In the rows, 128 means zero.
A state moves one step at a time under one of 6 hidden systems, and each row is a state written as 20 numbers. Each run below is a few steps of one system.
P, path 1, 10 rows:
[[134 151 122 110 113 185 113  94 109 142 102 113 155 167 138  86 155 174
  140  72]
 [154 153 148  91 102 158 134 157 134  93  95 159 139 182 131 101  96 138
  159 189]
 [107 109 108 164 142 129  93 211 186 124 108 143 134 117 128 116 149 156
  172 125]
 [170 133 119 108 142 123 120 133 133 170  65  72 166  92 125 139 150  96
  183 130]
 [199 156 148 114 129  82 169 131 153 160 119 138  98  95 163  94  89 160
  125 116]
 [ 75 167  89 116 118 104 152 131 128 109 145 126  66  75 119 140 104 134
  183 125]
 [135 109 126 121 163  99 157 160 147 119 141  99  94  98 106 187 155  82
   91 170]
 [117 112 129 166 155  65 111  72 116 174 181 122 143 103 146 149 121 124
  100 104]
 [120 131 144 115  87 138 161  74  55 116 139 134  91 118 112 112 126  95
   92  95]
 [ 88 136 137 125 134 170 133 115 143  84 180 125 111 180 137 143 109 149
   60 149]]
X, path 2 (10 x 20):
[[ 98 134 114 150 167 134 139  62 118 154 141 135 130 115 158 179  87 119
   67 121]
 [138  87 133 136  81 146 141  99  96 126 150 187 144 111  69 144  97  87
  104 120]
 [ 86 126 117 142 150 199 126 111  92  81 135 161 115 161 128 135 141 152
   80  96]
 [130  95 151 133 139 125  83 118  94  88 180 148 185 178  97 140 133 109
  133 169]
 [146 101 160 164 143 163  87 150 103  91 131 110 149 120 138  77 165 143
  119  70]
 [140 157 146  85 114 165  97 110 125  98 140  67 179 173 130 102 122 138
  171 154]
 [164 125 150 126 107 113 115 204 158 109 115 142 121 140 131  63 147 161
  168 133]
 [ 96 168 104 119 163 105 105 146 151 141 112  57 122 119 159 128 159 147
  188 132]
 [202 130 149 103 118  77 159 160 166 166  95 101 122  98 131 121 124 102
  141 161]
 [104 164  97 134 116 113 159 116 175 180 110 119  88  83 161 123  98 164
  130  90]]
P, path 3:
[[114 114 118 110 133 157 129  75  85 124 141 107 157 127  84 189 130  70
  111 145]
 [167 103 157 147 148 125 129 107 109 125 168 180 135 167 135 113 134 160
   53 108]
 [ 71 138 123 137 110 174  87  96  67  80 144 136 151 152 119 108 120 128
  165 108]
 [167  97 162 114 112 192 125 174 152  86 118 119 152 170 102 115 147 118
   88 154]
 [121 129 113 139 130 127  73 123 157 156 142 130 191 169 135 107 138 183
  175 113]
 [172 132 145 101  90 132 135 161  94 126  57 133 127 139 116  75 160 106
  176 132]
 [132 162 137 130 148 134 124 170 198 122 114  88 118 123 184 100 103 174
  137 136]
 [124 125  97 114  86  94 136 148 163 164 108 135 136  88  87 147 108 100
  203 153]
 [161 141 120 119 175  86 165 152 140 166  95 106  71 101 152 136 184 144
  104 108]
 [108 159 131 138 141  76 134  84 106 137 144 120 119  87 166 144  59  99
  150 158]]
Y, path 4:
[[ 96 112 116 148 144  77 151 136 151 132 193 148  69 115 118 158 143 143
   74 122]
 [109 127 121 127 149 132 133  57  53 124 163 126 117 127 113 154 156 118
   95  87]
 [128 121 165 135  90 165 151 103 109  98 153 169 114 167 133 104  88 126
   51 130]
 [ 35 123 105 152  96 187  95 120 143 106 154 121 138 158 121 125 130 145
  118 100]
 [146  95 141 116 130 175  94 144 119 107 126 130 182 199  92 129 184 130
  115 145]
 [146 119 165 168 136 141  75 138 131 130 112 118 177 149 180  66 123 151
  130 105]
 [147 120 120 123  85 178 114 150 142 141  61 128 174 107 104 110 116 105
  186 118]
 [160 154 127  95 142 129 132 184 195 135  88  91 129 147 148 120 134 155
  159 168]
 [144 129 108 141 163  58 103 137 132 162 120 138 155  94 130 143 124 130
  209 147]
 [188 129 139 117 146  89 172 161 114 135  89 129  78  63 127 124 142 104
  133 120]]
X, path 5:
[[107 147  95 134 132 176 152 147 126 134  35 162 104  99 139 141 107 117
  147 120]
 [123 120  97 130 166 140 132 142 176 135 115 164 152 131 111 204  92 121
  123 186]
 [160  93 101 158 171 122 128 127 128 147 134 179 143  73  96 162 137 147
  125  75]
 [155 155 122 101 166 163 146  67  79  92 150 124 134  97 116 161  90 134
  128 110]
 [147 114 149 125 105 142 139 144 138  58 202 168 114 116  89 121  79 141
  107 135]
 [ 81 122 111 128 143 137 107 131 116  86 199  99 103 136  97 132 187 161
  125  88]
 [177 127 175 101 142  92 122 113  83 109 170  90 129 167 126 103 173 116
  109 150]
 [120 135 175 154  84 110 107 123 127 123 158  92 122 128 172  47 113 137
  117  97]
 [ 87 145 129  95  61 142 125 143 131 131 103  74 119 164 115  98 161 103
  165 152]
 [131 126 143 135 132 100 130 178 162 167  74 137 114 186 171 105 166 139
  105 165]]
Y, path 6 (10 x 20):
[[113 146 127 150 160 146 140 108  74 128  59 128 110  84 167 140 108  82
  123 119]
 [130 116 121 128 123 158 164 140 193 129 131 147 125 109 114 182  66 114
   76 163]
 [ 99 136  77 135 178 121 126 113 150 154 153 147 114 137 124 164 164 196
  126  88]
 [169 125 142 123 172 142 128 106  44  80 129 188 138 138 113 131 130 130
  130 126]
 [120 125 156 160 113 166 128 146 150  68 164 126 109  86 144  96  66 139
   98 100]
 [109 127  95  94  89 175 121 113 158 121 170  94 151 130  62 147 140 151
  159 100]
 [168 141 154  94 131 104 116 137 110 111 152 137 131 206 131  80 172 174
  142 145]
 [102 123 156 166 103 107  83 136  84 101 130 123 144 102 146  75 111  96
  178 121]
 [147 106 144 105  72 152 146 166 169 134 104  68 128 107  96 123 144  77
  118 139]
 [125 161 121 103 126  87 121 103 171 197 126  79 147 172 163 127 137 151
  138 153]]
V, path 7 (10 x 20):
[[ 93 158  85 102 133  97 131 135 141 160 127 134  96 176 127 128 188 185
  159 121]
 [139 127 150 155 168  52 122 134  72 138 103 137 106 101 163 122 142  86
  145 151]
 [119 117 133 162 143 154 138 111 158 123 150  96 129  54 145 157  72 109
   76 102]
 [132 132  91  75  96 161 160  92 139 155 136 138 139 156  65 176 137 131
  121 131]
 [123 144 130 127 153 105 138 132  77 119 117 187  82 187 149 102 173 166
  114 129]
 [ 92 115 146 180 169 119  80 121  84  85 145 125 156 104 151 138 101  87
  142 148]
 [170  85 149 127 114 189 131 138 164 114 140 102 166 104  92 146 117 105
   77 116]
 [134 152 107  89  94 166 127  97 131 150 126 142 148 188 114 102 145 190
  148  97]
 [120 135 145 138 115  93 115 166  83 102  93 181 107 155 146  84 131 115
  173 168]
 [109 119 148 165 162 137  96 172 172  88 146  68 137  85 158 129 106 114
  124 140]]
H, path 8, 10 rows:
[[119 148  81  97 171 127 146  87  95 150 112 110 123 104 100 196 154 115
  156 122]
 [188 133 159 136 164 103 163 134 112 126 107 193 102 126 164 118  90 136
   82 146]
 [ 84 122 103 155 105 155 127 102 120 103 174 154 118  69  97 136  83 139
  135  70]
 [166 120 141  79 138 154 164 145 110  76 142 114 102 141  78 158 160 104
   98 160]
 [142 121 135 148 152 130 102 110 134 124 177 175 155 179 142 109 127 201
  101 101]
 [137 101 148 125  77 127 104 114  65 103 139 134 156 120  82  95 136  81
  171 118]
 [133 138 167 120 123 170 122 155 163  91 136  56 120 157 162  88 141 142
   86 131]
 [105 115 104 121  93 117  94 122 174 171 145 134 190 174  99 140 128 140
  171 155]
 [133 130 139 132 137  97 115 165  88 143  61 110 107 134 149  86 203 109
  161 124]
 [107 151 138 152 150 126 106  97 158 147 126  76 162 105 192 136  63 115
  126 145]]
H, path 9 (10 x 20):
[[ 71 164 126 102 110 108 129  78  93 134 138  73 115 153 142 141 127  86
  138 167]
 [ 99 100 140 169 124  98 137 160 160 166 106 159 105 159 160 133 137 107
   56 161]
 [ 73 126  86 149 128 152 120  77 101 182  96 123 143 114 124 161 152 110
  122  79]
 [163 142 149 110 136 163 169 122 102 132  50 149 119 149 149 140 105  89
   87 168]
 [ 80 128  95 166 134 183 121 135 157 117 113 190 129 121 137 140  79 167
  120 101]
 [142 107 106 110 156 168 128 147  93  87  99 143 142 103  68 179 150  87
  161 145]
 [195 132 147 135 190 160 123 148 145  99 126 141 145 128 155 117 120 184
   99 107]
 [158 121 120 114  93 134 113 115 124 111 164 155 172  93  75 117  82 138
  201 110]
 [159 141 152  97 132 127 138 183 128  64 147  88  83 122 120  90 163 145
  147 132]
 [124 128 132 133 143  85  87 112 167 129 216 105 168 146 129 135 112 163
  146 144]]
V, path 10 (10 x 20):
[[106 152  91 119 113 106 151  57 135 180 163 143 116 111 125 153  92 159
  128  96]
 [107 130 108 112 129 111 171 137  77 112 109 178  64 131  95 161 154  94
  118 154]
 [102 138 142 144 198 129 114 100 105  93 177 100 117 143 163 156 131 137
   75 137]
 [141  72 134 149 118 135 108  91  94 141 156 153 182 125  80 154 137  85
  101 115]
 [136 136 136 118 119 217 142 116  93  97  90 141 121 157 131 101 144 146
   91  84]
 [109 139 148 123 106 140  94 114 111  99 138 155 172 200 137 110  91 125
  155 186]
 [123  78 145 173 129 145  92 212 163  98 118 139 143 133 117 106 165 124
  121 128]
 [161 146 132 110 139 155  95 120 144 145  98  55 187 123 146 106 139 142
  177 109]
 [178 129 147 121  67 100 153 146 163 165 101 171 127 121 133  78  81 138
  144 134]
 [ 68 163  87 128 128 129 132 172 171 117 114 113  81  98 136 133 121 154
  183 129]]
T, path 11:
[[112 109 103 159 180 145  74 134 124 100 146 135 186  95 108 162 119 135
  182 118]
 [234 111 152  95 134 129 161 143 131 137 109 109 135  94 101 123 150 117
  113 112]
 [135 181 122 105 130 143 142  95 124  95 173 141 108 126 146 102  74 196
  146 100]
 [112 115 130 106  89 106 137 166 108  77 156 141  97 120  71 126 134  87
  168 171]
 [114 112 141 155 176 113 107 154 143 103 180  82 106 125 145 123 183 157
   84 100]
 [143 123 134 121  91  62 121  69 114 187 171 113 156 119 114 121 119 113
  146 118]
 [106 149 143 120  72 143 168 129 117 136  96 120  62 142 155  78 139 124
   86 103]
 [ 41 141 108 141 133 125 100 114 148 125 144 109 141 162 145 164 106 109
  140 185]
 [133  70 130 171 130 104 120 171 145 176  82 164 138 135 119 138 178  97
   91 130]
 [128 159 111 133 161 161 114  74 108 171  83  99 162 129 170 128 130 150
  134  82]]
T, path 12 (10 x 20):
[[179 165 124  97 169 151 157 108 154 128 129  73 122  74 147 147  98 154
  125 105]
 [144 146 107  95 104 102 172 128 138 116 160 194  90 112  89 142  79 149
  154 148]
 [ 94 128 112 128 160 132 128 155  79  65 151 135  71 118 102 136 187 135
  138 107]
 [145 110 155 138 170  82 114  93 103 117 196  85 143 107 127 158 130  98
   94 141]
 [138 109 140 136  67 124 153  90 130 159 168 144 113 118 111  99 118 136
   71  71]
 [ 72 163 122  88  84 155 134  89 101 124 135  98 112 196 123 118 148 125
  127 143]
 [ 97  98 162 167 125 102 102 159 129 122 129 155 137 185 156 120 133  94
   88 190]
 [ 97  90 121 180 122 152  73 128 143 168 108 110 184 121 136 119 154 122
  127  82]
 [179 149 139  87 108 143 146 110 148 188  59  89 161 154 149 118 124 115
  129 145]
 [117 157 122 139 122 149 135 151 155 122  82 190 117 145 169 102  68 162
  148 148]]

Which system made each run below?
path 13, 2 rows:
[[110 128 137 113  65  87 107 107  94 149 126 119 152 152 110  99 136  85
  188 157]
 [108 128 158 159 126 144 126 172 161 125  96  90  96 136 187  88 143 125
   75 126]]
 -> T
path 14 (2 x 20):
[[142  93 127 161 108 136  89 151 195 172 124 127 191 120 123 114 119 146
  137 103]
 [169 163 117  81 109 136 139 134 138 169  62 105 134 146 136  92 156 155
  181 118]]
 -> T
path 15, 2 rows:
[[123  92 127 127  81  65 130 114  99 162 152 156 134 128  77 138 144  76
  144 149]
 [107 135 140 156 148 168 145 114  94 129  85 123  89 129 177 113 147 123
   54  87]]
 -> X
path 16, 2 rows:
[[116 133 126 102 132 168 120 113  68  69 133  87 134 103  87 146 141  83
  165 131]
 [177 108 168 130 149 126 142 142 169 102 185 118 124 135 132 135 107 138
   50 151]]
 -> T
path 17, 2 rows:
[[135 156 128 137 182  64 141 145 147 128 158 142  79 128 171 124 127 182
  119 134]
 [116 106 106 151 154  81 115 111 102 134 157 126 136  53  93 172 125  89
  165 114]]
 -> V
path 18 (2 x 20):
[[ 86 166 109 115 132 142 105  95 138 169 107  52 147 155 163 122 158 144
  148 110]
 [163 101 143 125 113 105 123 144 115 149  89 198 167 174 110 130 123  98
  141 188]]
 -> Y
path 19 (2 x 20):
[[157 127 121 111 112  96 155 171 157 113 153 103  82  50  91 120 135 128
  163 103]
 [144 167 123  88 162  81 147 104 138 124 196  89  98 130 132 144 134 171
  133 136]]
 -> H
path 20:
[[125 130 133 100 113 133 113 173 105  71 127  86 117 114  89 113 163  98
  197 151]
 [169 113 160 127 138  91 114 165 194 142 160  65 143 125 146 111 145 142
  110 141]]
 -> P
path 21, 2 rows:
[[102 137 125 141 101 101 115 143 183 159 151  52 113  92 148  98 140 144
  144  89]
 [163 137 118  74 100 103 145  98  94 170  99 126 150 158  89 142 158  99
  170 158]]
 -> Y
path 22:
[[131 162 113 129 132 136 160 135 106 132  72 202  80 136 158 101 114 168
  137 108]
 [ 89 136 112 132 162 151 114 135  95  74 114 117 133  92 113 175 107  80
  174 165]]
 -> T
path 23 (2 x 20):
[[168  95 169 131  77 136 119 174 120 100 128 120 130 115 102  63 157 113
  132 100]
 [109 159 130  96 117 161 103 108 160 112 167  42 155 164 138 114 130 157
  147 132]]
 -> H
path 24, 2 rows:
[[118 105 133 174 136 102  99 149 150 103 195 191 128 131 129 109 103 181
  122 111]
 [102 121 112 111 119 166 105 124  82 102 116  79 141 115  84 134 182  91
  175 106]]
 -> P
path 25:
[[163 170 130  90 158  80 150 112 132 174 107  62 107 132 164 124 165 141
  137 134]
 [114 123 125 166 110  55 144  99 127 183 139 171 102  86 150 128  86 114
  112 116]]
 -> V
path 26 (2 x 20):
[[133 144 135 151 163  53 133 145 166 140 162 110  97  80 172 127  97 150
  133 135]
 [123 130 112 105  90 101 163 115 143 161 141  70  97  59  96 146 135  91
  137 106]]
 -> X
